Each row has a name. Each question is about the rows just above it. Places in a row count from 0.

Columns, left to right: T X B G
safal: [ 91 157 122 138]
dezaz: [ 93  92 100 138]
Palip: [ 91 157 122 103]
fasu: [169  56 119 138]
Is [168  56] printed in one of the named rows, side by side and in this order? | no
Which column holds this, read top down? [ 91 169] | T
Does one of the named rows hold [169  56 119] side by side, in this order? | yes
One entry of dezaz was changed: [ 93  91 100 138]. Where, and from what? | 1, [92]
Right after [56] comes | [119]
One entry of dezaz was changed: [ 93  92 101 138]. Where, and from what? | 2, [100]
[ 92 157] is in which column, read top down? | X

Columns, left to right: W V Y A
foso: [179 124 164 132]
Numik: [121 135  49 113]
safal: [139 110 204 121]
dezaz: [134 108 131 120]
Rozo: [127 122 118 131]
fadi: [140 102 104 115]
pem: [145 120 121 107]
The entry that follows [122]: | [118]
Right after [140] comes | [102]

Columns, left to right: R S P E J
ruzad: [129  90  46  88 141]
Numik: [115  91  46  92 152]
foso: [130 149  55 156 174]
Rozo: [146 206  93 185 163]
pem: [ 68  79  99  86 157]
Which column holds this, read top down? [129 115 130 146] | R
Which column holds [46 55] top down? | P
One entry of Rozo was changed: [146 205  93 185 163]. Where, and from what? | 1, [206]
[185  86] is in which column, read top down? | E
Among the named rows, does one hold [149  55] next to each other, in this order? | yes

Columns, left to right: H U Q M
pem: [ 71 100 148  52]
fasu: [ 45 196 180 204]
foso: [ 45 196  61  76]
What comes right after [180] in the named rows? | [204]
[71 45] is in which column, read top down? | H
Changed fasu: [ 46 196 180 204]. Place and old value: | 0, [45]

Columns, left to right: D C F N L Z
Numik: [166 103 132  94 146 104]
fasu: [166 152 132 129 108 104]
Rozo: [ 67  97 113 158 201 197]
Palip: [156 116  47 129 108 104]
Does one of the named rows hold [129 108] side by side, in this order? | yes
Which column holds this, read top down? [152  97 116] | C
What comes right after [67] in the named rows? | [97]
Among the named rows, does one hold [ 93 146] next to each other, in this order? | no

Columns, left to right: Fet bisi zes zene
ruzad: [153  73  86 149]
Palip: [ 71 122 119 134]
Kup: [187 141 134 121]
Where does [152  73  86 149] differ from ruzad, and what was there? | 0, [153]
One entry of ruzad was changed: [153  72  86 149]. Where, and from what? | 1, [73]

Columns, left to right: tufo voke gika Bafu soze gobom Zogom nuf
safal: [169 133 169 149 128 141 128 132]
Kup: [129 122 128 128 147 158 128 125]
Palip: [165 128 158 143 130 130 128 128]
fadi: [152 124 129 128 136 148 129 129]
Noze: [173 122 188 156 128 138 129 138]
Rozo: [167 128 167 146 129 141 128 127]
Numik: [155 123 129 128 134 145 128 127]
Changed fadi: [152 124 129 128 136 148 129 128]. Place and old value: | 7, [129]
Changed safal: [169 133 169 149 129 141 128 132]. Place and old value: | 4, [128]
The entry that follows [147]: | [158]
What comes right after [143] in the named rows? | [130]

Columns, left to right: Tusi Girel Dulop Nore moz rolo feve
dezaz: [126 143 121 126 125 119 123]
Kup: [130 146 131 129 132 135 129]
ruzad: [130 116 131 130 132 135 129]
foso: [128  56 152 142 146 178 146]
Numik: [129 112 141 127 132 140 138]
fasu: [130 146 131 130 132 135 129]
Does one of the named rows hold [132 130 132] side by side, in this order? | no
Does one of the named rows hold [126 144] side by side, in this order? | no
Which column holds [116  56 112 146] top down? | Girel
One entry of ruzad was changed: [130 117 131 130 132 135 129]. Where, and from what? | 1, [116]

Columns, left to right: kunal gofa fum rir Koru bef Nulap tegap
Palip: [ 83 135 108 119 126  91 122 101]
Kup: [ 75 127 116 122 139 128 123 162]
safal: [ 75 127 116 122 139 128 116 162]
Rozo: [ 92 141  99 115 113  92 140  94]
fadi: [ 62 118 116 135 106 123 118 145]
Numik: [ 62 136 129 117 140 113 101 141]
foso: [ 73 119 101 128 105  99 134 141]
Does one of the named rows hold [141 134  99 105] side by side, in this order? | no
The row with [ 83 135 108 119 126  91 122 101] is | Palip
Does one of the named rows hold [101 141] side by side, in this order? | yes
One entry of foso was changed: [ 73 118 101 128 105  99 134 141]. Where, and from what? | 1, [119]
Does one of the named rows hold [139 128] side by side, in this order? | yes
Is [140 113 101 141] printed in one of the named rows, side by side and in this order? | yes
Is [141  99 115] printed in one of the named rows, side by side and in this order? | yes

